In the rows, zero is written as 128.
Rotation paths and how fast each direction turns (degrees a step):
Each turn is a multiple of 5 degrees from 10 to 175, or 0.
Each row of a path follows its step; steps can be skipped.
Path 1:
step 0: [133 124 120 133 136 120 123 125 134 128 126 128 131 130 136 131 125 124
 135 140 124 143 132 121 134 128 130 134 121 124 129 131 122 133 127 125
 120 130 123 128 122 126 133 130 136 128 135 128 132 140 140 128 127 130
 132 127 128 123 133 128 121 123 133 128 134 131 132]
step 4: [127 131 121 131 141 134 123 125 125 134 120 124 124 130 124 134 133 121
 129 134 122 121 131 134 130 130 133 122 126 124 136 120 128 121 126 124
 121 128 122 138 125 128 127 125 132 142 129 136 126 127 127 128 133 123
 133 125 125 138 127 130 128 119 134 132 127 135 122]
step 6: [137 117 122 135 133 136 132 131 129 143 125 122 127 130 125 122 116 127
 127 130 135 137 132 130 134 124 130 132 120 126 122 133 126 132 117 126
 123 124 123 122 123 131 124 127 127 125 138 130 123 135 126 132 126 122
 125 130 122 132 121 132 126 130 128 130 134 127 128]
step 8: [134 129 124 127 129 132 132 130 140 120 122 124 127 125 131 125 134 130
 135 137 120 131 124 123 133 132 124 122 135 128 119 127 118 115 118 120
 124 123 133 125 123 130 128 125 140 125 123 127 128 125 126 129 130 113
 134 129 127 125 130 130 126 129 127 128 130 127 131]
step 9: [126 124 123 130 132 116 126 131 128 126 129 136 123 130 138 129 122 125
 120 128 122 127 131 127 130 132 134 125 137 123 132 129 131 137 119 128
 124 113 134 137 134 125 132 133 140 127 127 136 128 131 133 127 126 125
 122 124 135 127 129 133 124 130 135 133 133 132 123]
step 14: [133 125 127 126 129 140 134 131 121 132 129 126 127 136 134 127 124 130
 125 131 118 130 125 128 130 128 118 128 123 128 133 127 121 120 114 133
 125 119 132 136 137 128 125 124 133 124 130 129 130 123 124 133 137 120
 128 135 128 130 130 138 137 130 132 126 118 126 129]
step 15: [131 128 125 121 129 131 126 129 124 128 127 125 124 133 121 133 115 124
 131 127 132 125 130 133 127 131 134 132 120 127 121 130 132 136 121 123
 131 124 130 133 130 127 126 132 136 127 114 134 135 130 127 127 119 112
 127 129 127 130 127 138 125 121 125 131 137 131 117]
step 18: [129 117 120 134 138 126 143 127 130 120 129 131 130 125 135 122 128 123
 136 125 129 140 131 122 132 126 129 132 127 132 133 133 134 122 130 126
 127 125 133 134 124 125 132 135 134 118 138 130 133 131 131 127 128 123
 121 134 135 131 133 129 131 126 126 133 133 125 130]
Directions:
[128 129 126 129 128 129 129 128 126 127 129 125 128 128 126 128 130 126
 126 129 129 127 129 129 129 128 128 131 130 124 130 129 129 127 127 129
 128 130 128 130 127 128 127 128 127 128 126 128 129 128 129 128 127 128
 127 126 126 129 129 128 129 130 129 125 126 127 128]  40
[129 126 128 129 131 128 128 129 128 128 127 127 128 129 129 130 129 130
 129 126 129 127 128 129 130 128 133 128 130 129 128 127 128 129 130 129
 128 128 126 128 129 127 130 130 128 128 127 125 129 127 128 127 128 128
 128 128 127 131 127 128 129 127 127 127 128 126 126]  125
Path 2:
step 1: [128 125 122 138 132 134 134 132 123 129 127 128 127 127 141 120 131 121
 117 119 124 127 121 129 128 127 132 134 125 130 126 136 128 122 128 128
 125 123 120 111 129 135 128 116 125 120 121 134 121 118 128 128 125 125
 130 131 119 136 132 121 132 128 122 124 118 131 135]
step 3: [121 124 130 138 135 133 128 128 126 134 130 132 119 132 117 111 140 135
 128 129 136 126 124 127 129 122 126 127 137 134 133 123 129 125 127 128
 118 127 129 132 131 121 133 119 139 125 122 129 132 115 127 128 121 137
 133 136 124 124 120 126 125 134 136 124 130 126 129]
step 7: [135 141 139 124 131 135 127 134 116 135 130 127 128 134 134 135 138 125
 122 121 135 118 127 133 122 123 124 140 130 131 126 124 131 121 130 128
 121 127 129 128 137 128 129 124 128 130 115 131 125 126 133 124 116 125
 124 130 126 121 135 126 129 139 132 135 126 122 130]
step 12: [123 128 134 130 134 131 126 137 120 133 136 127 128 119 129 124 133 125
 125 132 130 127 122 116 127 123 130 135 126 123 132 129 131 127 134 120
 118 138 115 128 130 130 117 126 117 130 121 140 128 121 118 122 121 132
 119 120 129 124 125 133 126 138 126 129 124 125 132]
step 14: [124 126 127 142 127 125 125 116 138 120 139 134 125 119 135 127 138 130
 132 121 134 132 128 131 134 131 122 139 122 131 128 131 121 123 130 135
 119 124 124 124 122 127 129 128 125 122 120 136 121 119 133 131 130 133
 129 131 120 128 118 121 120 125 129 136 124 123 128]
step 16: [130 137 118 132 138 130 127 125 128 140 135 127 133 131 119 119 136 134
 118 130 130 129 130 129 126 121 124 125 118 134 129 128 128 124 132 126
 128 120 120 134 132 125 123 118 124 123 118 127 125 115 128 130 135 118
 130 133 122 131 131 130 124 140 121 125 130 138 125]
step 17: [123 128 129 121 136 133 128 130 124 131 134 130 123 110 118 129 124 139
 132 126 133 126 124 122 132 124 125 130 126 126 130 142 125 137 131 125
 123 128 129 130 136 125 131 131 134 131 118 131 126 116 123 127 132 135
 137 123 120 128 117 120 124 136 124 131 128 128 140]
step 18: [127 127 128 137 137 135 136 127 125 121 130 121 124 136 126 126 134 129
 127 128 137 129 120 125 122 129 129 133 130 135 134 130 123 131 129 130
 130 122 113 120 135 136 124 135 135 128 128 129 130 124 128 120 120 133
 134 128 122 114 133 116 122 134 125 127 112 127 131]
Directions:
[131 127 127 125 128 127 126 129 129 125 130 127 128 128 128 128 130 128
 126 127 128 128 129 127 126 130 127 126 125 127 128 127 127 127 127 129
 128 125 126 127 127 127 128 127 128 126 129 129 128 124 129 128 129 127
 128 129 128 129 128 129 129 126 127 128 128 127 129]  145
[130 128 131 127 127 128 127 129 127 130 129 127 128 131 125 128 131 128
 129 129 128 128 128 127 129 126 130 128 129 129 128 129 129 126 128 129
 127 130 129 129 127 129 129 129 128 128 127 129 130 126 127 128 130 127
 128 128 128 130 127 132 129 131 129 129 129 129 127]  85
[128 128 130 129 128 128 127 129 131 129 128 128 126 128 129 127 129 130
 130 128 129 128 128 129 128 128 127 127 128 130 128 126 126 128 128 131
 126 128 127 127 127 128 129 128 129 128 130 130 128 130 127 127 129 127
 129 127 129 127 129 127 125 126 130 125 130 126 126]  70
